In the rows, 128 means zero.
A single turn carries every row of the set below to another of its rows. Some are shown first; where does it send the rows asked next?
Meru: [149 123 152 115 149 117 154 149 151  93 128 167 160 123  86 114 151 117
 136 112 117  96  96 125 149 126 126 135 137 118 143]
Kebi: [143 155 144 166 136 143 104 161 114 137  87 124 145 117 129  94 117 102
 128 135 123 137 115 108 118 129 143 118 143 120 159]
gitef: [117 154 149 107 105 149 128 148 133 142 111 151 158 117 143 145 155 108
 143 131  62 148 113 148 122 115 114 113 158 113 148]
vuz: [157 124 144 129 150 122 161 136 139  90 140 171 157 119  91 128 148 117
 146 115 113  99  88 135 143 140 129 136 143 128 142]
vad: [142 166 135 165 113 150 107 139 121 120 100 128 148 114 134  97 116 109
 137 146 111 140 114 105 132 155 149 132 148 120 160]
kasev: [140 112 163 133 145 103 140 110 120 127 125 144 140 122 112 144 102 159
 147 162 121 156 124 139 134 117 114 136 113 128 182]
Pafe: [116 118 109  94 143  90 128 118 158 132 148 100 103 131 130 120 122 129
 126 110 156 121 150 138 140 135 113 137 131 138  68]
zorir: [148 121 155 135 138  92 161 119 119 125 118 144 147 125 120 161 112 145
 147 155 110 153 117 148 140 129 106 136 109 132 174]
nup: [148 159 134 175 129 151 112 153 107 136  97 127 145 117 133 107 120  99
 137 136 113 135 102 120 110 142 143 118 153 128 154]
Tena: [116 115 117 102 151  89 131 122 156 128 147  89  96 130 135 128 120 132
 115 118 155 105 142 138 135 136 115 137 126 138  76]
ralor: [123 142 155 100 101 162 127 145 146 158 122 159 154 111 135 139 144 115
 150 131  59 151 114 146 111 133 118 119 145 121 142]
poku: [106 105 116  81 148  90 128 115 143 129 148 100  91 119 145 130 124 147
 121 114 152 107 145 138 132 124 119 124 131 144  89]
Ziro: [109 110 109  84 144  90 122 112 142 134 147 108  96 120 140 120 120 142
 131 110 157 125 155 136 138 127 120 127 132 145  82]
ziga: [155 123 145 118 148 103 167 150 127  94 116 172 158 114 106 128 150 117
 140 107 115 101  97 129 153 133 128 124 131 129 153]
Kefog: [158 121 148 115 139 120 165 149 152  94 121 171 164 117  90 121 143 117
 145 109 113 107  98 124 145 146 131 131 131 138 137]
pimu: [147 115 151 142 142 110 150 104 111 115 133 149 142 120 112 153 106 157
 156 159 118 151 112 145 129 128 117 134 126 141 176]
diz: [122 144 144 114 108 163 123 139 127 159 133 156 146 114 140 140 149 115
 149 135  63 139 100 153 103 124 116 120 156 115 150]
Pesa: [113 110 117  95 149  95 129 106 159 122 150  98 100 131 137 114 118 125
 126 121 163 103 142 137 127 141 127 129 131 135  78]
pud: [148 155 143 162 125 149 112 159 119 135  83 130 149 109 132 102 112 103
 138 131 114 149 119 109 116 149 150 113 142 139 151]
rudok: [105 104 118  82 144  94 127  98 154 128 154 102  96 128 143 122 117 138
 131 125 157 111 145 141 124 133 123 124 131 137  85]
Mezun: [115 140 157 100 109 156 118 144 144 163 128 154 149 119 133 133 150 118
 141 136  63 141 111 148 111 111 109 123 147 102 152]
kova: [118 150 146 103  94 163 117 126 139 142 137 161 148 108 142 127 146 125
 150 140  61 141 110 138 127 138 127 133 152 105 156]
paser: [144 120 140 128 113 110 150 104 116 124 129 148 140 118 123 135 105 163
 151 165 113 142 112 130 136 142 119 146 112 134 188]
roze: [ 99 125 116  89 134 122 105 116 156 148 146  95  96 125 159 109 127 111
 126 117 139 113 146 139 112 138 130 118 146 124  74]
ras: [100 131 123  96 145 119  98 128 151 149 145  92  91 114 159 120 130 117
 116 109 132 116 151 139 126 134 129 122 144 125  72]
deg: [145 162 149 168 139 137 109 156 108 136  88 131 147 108 145 117 122  94
 134 130 106 151 121 122 130 141 144 115 142 118 156]
Zate: [ 99 127 113 100 132 118 103 113 150 146 136  85  97 129 160 109 116 116
 125 128 148 121 149 134 109 135 129 117 145 132  80]
Sofis: [157 129 135 120 124 120 161 138 145 100 136 169 154 116 101 110 144 122
 141 121 109  92  89 120 151 156 131 149 127 119 152]
mana: [ 94 136 114 100 132 116 102 125 147 137 131  77  97 127 157 122 122 126
 115 124 141 125 152 133 120 123 122 119 151 138  78]
muk: [148 111 159 128 134 108 152 113 124 126 120 151 144 115 114 150  99 159
 156 154 114 162 124 138 130 138 119 132 109 148 173]
guk: [105 128 110  92 137 112 103 125 149 160 145 101  95 118 154 114 126 118
 127 106 137 130 157 139 127 135 121 127 139 129  69]
bigik: [102 133 102  96 127 110 107 128 146 146 130  88 101 127 150 109 122 122
 124 113 149 132 155 130 124 126 120 122 148 141  72]

Mezun turns into Meru
pimu turns into diz
Now find these:
Tena turns into mana
pud turns into muk
Pesa turns into Zate
paser turns into kova
bigik turns into Ziro
ziga turns into deg

A single turn carries every row of the set below to another of its rows. Some are shown first; where does it send the rows asked next?
pufeb: [119 121 115  73 158 136 132 142 126 158 128 144]
zepin: [131 117 121 114 130  90  99 100 133 152 124 163]
Dek: [122 107 116 101 127 101 107 145 139 164 143 139]
gafu: [107 108 170 152 158 124 135 119 121 109 107 135]
peg: [153 154 117 117 113 143 103 120 163 141 120 158]
puf: [118 127 169 152 154 153 140 128 134 103 103 132]
tegiv: [131 124 136 152 108 112 116 103 156 109 146 110]
Luni: [109 108 138 114 163 106 145  82 113 114 130 124]
Lifi: [130 139 103 126 170 170 138 121 101 140 121 112]
berip: [133 151 135 115 147 171 150 105 145  99 124 117]
susa: [134 142 118  83 160 141 128 103 126 144 105 169]
Solu: [141 138 102 163 124 148 108 132 129 142 139 102]
lodif: [137 138 113  97 122 149 115 158 157 154 137 135]
nidut: [117 118 170 168 136 130 123 129 140 106 113 129]
bab: [116 106 106 146 155 111 117 111  93 153 136 111]

Lifi turns into bab
puf turns into gafu
Now find these:
susa turns into zepin
pufeb turns into Dek
tegiv turns into berip

A single turn carries every row of the set below to another of its rows. Some are shown first; where does it send the rows asked next?
Bal: [145 117 114 132 154 137  96  76 111 127 150 120 107 115 150 135 150  94
 157 134 142 113 112]
losag: [121 156  93 139 118 115 132  89 116 128 147 129 120  87 142 113 152 115
 134 161 126 159  97]
ledif: [112 122 113 134 122 159 151 144 139 114 109 121 162 109 140  78 117 136
 121 150 142 152 157]
rizut: [126 120 153 121 142 160 154 128 119 147 127 139 132  93 137 113  76 142
 138 121 117 155 148]
buga: [ 98  79 138 120 125 139 137  99  98 116  92 160 149 126 116 127 121 151
 122 124 133 117 116]
loz: [139 132 131 121 144  97 135 114 134 145  98 115 132 137 124 125 131 112
 199 159 119 151 100]
Tif: [ 97 126  96 121 138 160 142 133 127 130 105 115 162  98 134  94 109 145
 121 145 141 137 152]
Vovu: [ 97  93 140 105 137 149 141 103 114 104  95 162 146 119 101 113 128 152
 126 135 110 118 126]
muz: [142 150 128 126 113 129 139 100 131 140 123 121 155 162 113 131  87 142
 133 154 181 141 125]
meziv: [ 98 104 160 135 158 145 131 154 138 148 111  97 120  92 113 112 137 141
 122 134 140 109 109]
geva: [129 128 139 140 160 141 158 120 142 122  94 104 155 116 141 105 115 164
 125 131  94 106  99]
Luza: [133 133 131 105 158 140 116 120 109 136 137 145 127 107 106 121 164  99
  97 110 149 111 100]
gebok: [144 109 103 145 109 136 121 154 138 105 155 107 137 116 118 141 144  85
 134 131 113 137 104]
raru: [131 122 149 132 112 127 147 124  86 129 122 144 155 123 135 134 132 181
 103 146 133 126 120]
gopil: [162 128 136 120 135 111 119 153 164 148 142  98 123 147 129 115 106 123
 173 128 120 150 135]
Giz: [139 168 142 118 165 119 136 122 113 147  93 140 134 155 119 128 157 126
 131  99 126 109 128]
Melo: [133 110 160 124 136 156 159 121 132 130 118 147 134  98 140  88  88 129
 146 138 123 166 146]
Mezat: [122 132 160 112 114 134 148 147 101 125 131 141 148 126 115 119 133 182
 105 148 125 135 126]
Fupem: [133 132  99 120  96 128 137 110 117 142 154 143 116 136 107 121 126 124
 116 134 155 182 101]
nugog: [137 164 138 164 132 141 130  93 144 115 134 118 104 153 121 127 159 111
 165 149 128 135 159]
Bup: [123 137 138 119 115 145 108  92 131 105 149 102  93 143 107  99 136  87
 144 136 162 150 113]
zofan: [132 125 149 145 150 137 129 126 181 116 145 145  97 139 158 104 121 135
 153 118 117 113 149]
Dela: [119 122 155 148 127 101 102 111 139 141 161 139 123 112 100 136 149 124
 122  86 111 114 115]
muko: [128 133  86 149 123 130 152  82 136 133 109 164 126 152 111 138 136 127
 149 130 113 159 139]
medep: [132 133 153 130 162 142 145 122 129 122  93  85 127 104 134 109 118 148
 119 126  92 102 109]
Tedas: [130 140 135 142 128 108 115  87 127 132 127 126 159 158 129  97 161 106
 165 141 180 140 104]
Nim: [102  91 158 137 151 148 142 154 145 147 129 117 138 100 118 109 122 149
 122 127 141 120  87]
Tig: [112 157 123 122 137  77 102  84 134 138 116 110 147 129 111 103 155 146
 133 119 123 111 104]
nozok: [160 127 148 168 118 134 122  91 128 106 159 142 149 147 134 127 147  87
 142 102 132 131 118]
Ketu: [ 93 131 121 155 105 115 138 127 131 134 115 137 106 150 127 131 123 105
 165  88 118 161 126]
ven: [125 148 145 107  93  86 102 104 114 107 140  96 137 127 120 109 109 119
 143 121 118 140  98]
Fusa: [ 99 122 134 164 123 102 107 109 145 125 139 143 142 104 108 145 160 116
 169 144 115 116 148]
gipi: [135 143 123 141 129 119 103 127 113 140 132  95 113 171 153 137 144 117
 163 108 155 120 132]
dos: [140 110 117 150 127 160 136  80 145 118 138 154 149 128 104 153  98 111
 126 143 153 121 138]
zepun: [120 133 119 107 143 128 112 118 169 110 145 114 110 127 158  66 128 137
 131 149 157 120 113]
rasi: [148 102  88 119 151 133 105 116 173 119 141 107 138 104 122 106 133 100
 156 156 118 128 128]

geva turns into Mezat
ven turns into losag
Now find these:
nugog turns into gipi
meziv turns into buga
rasi turns into Dela
Luza turns into dos

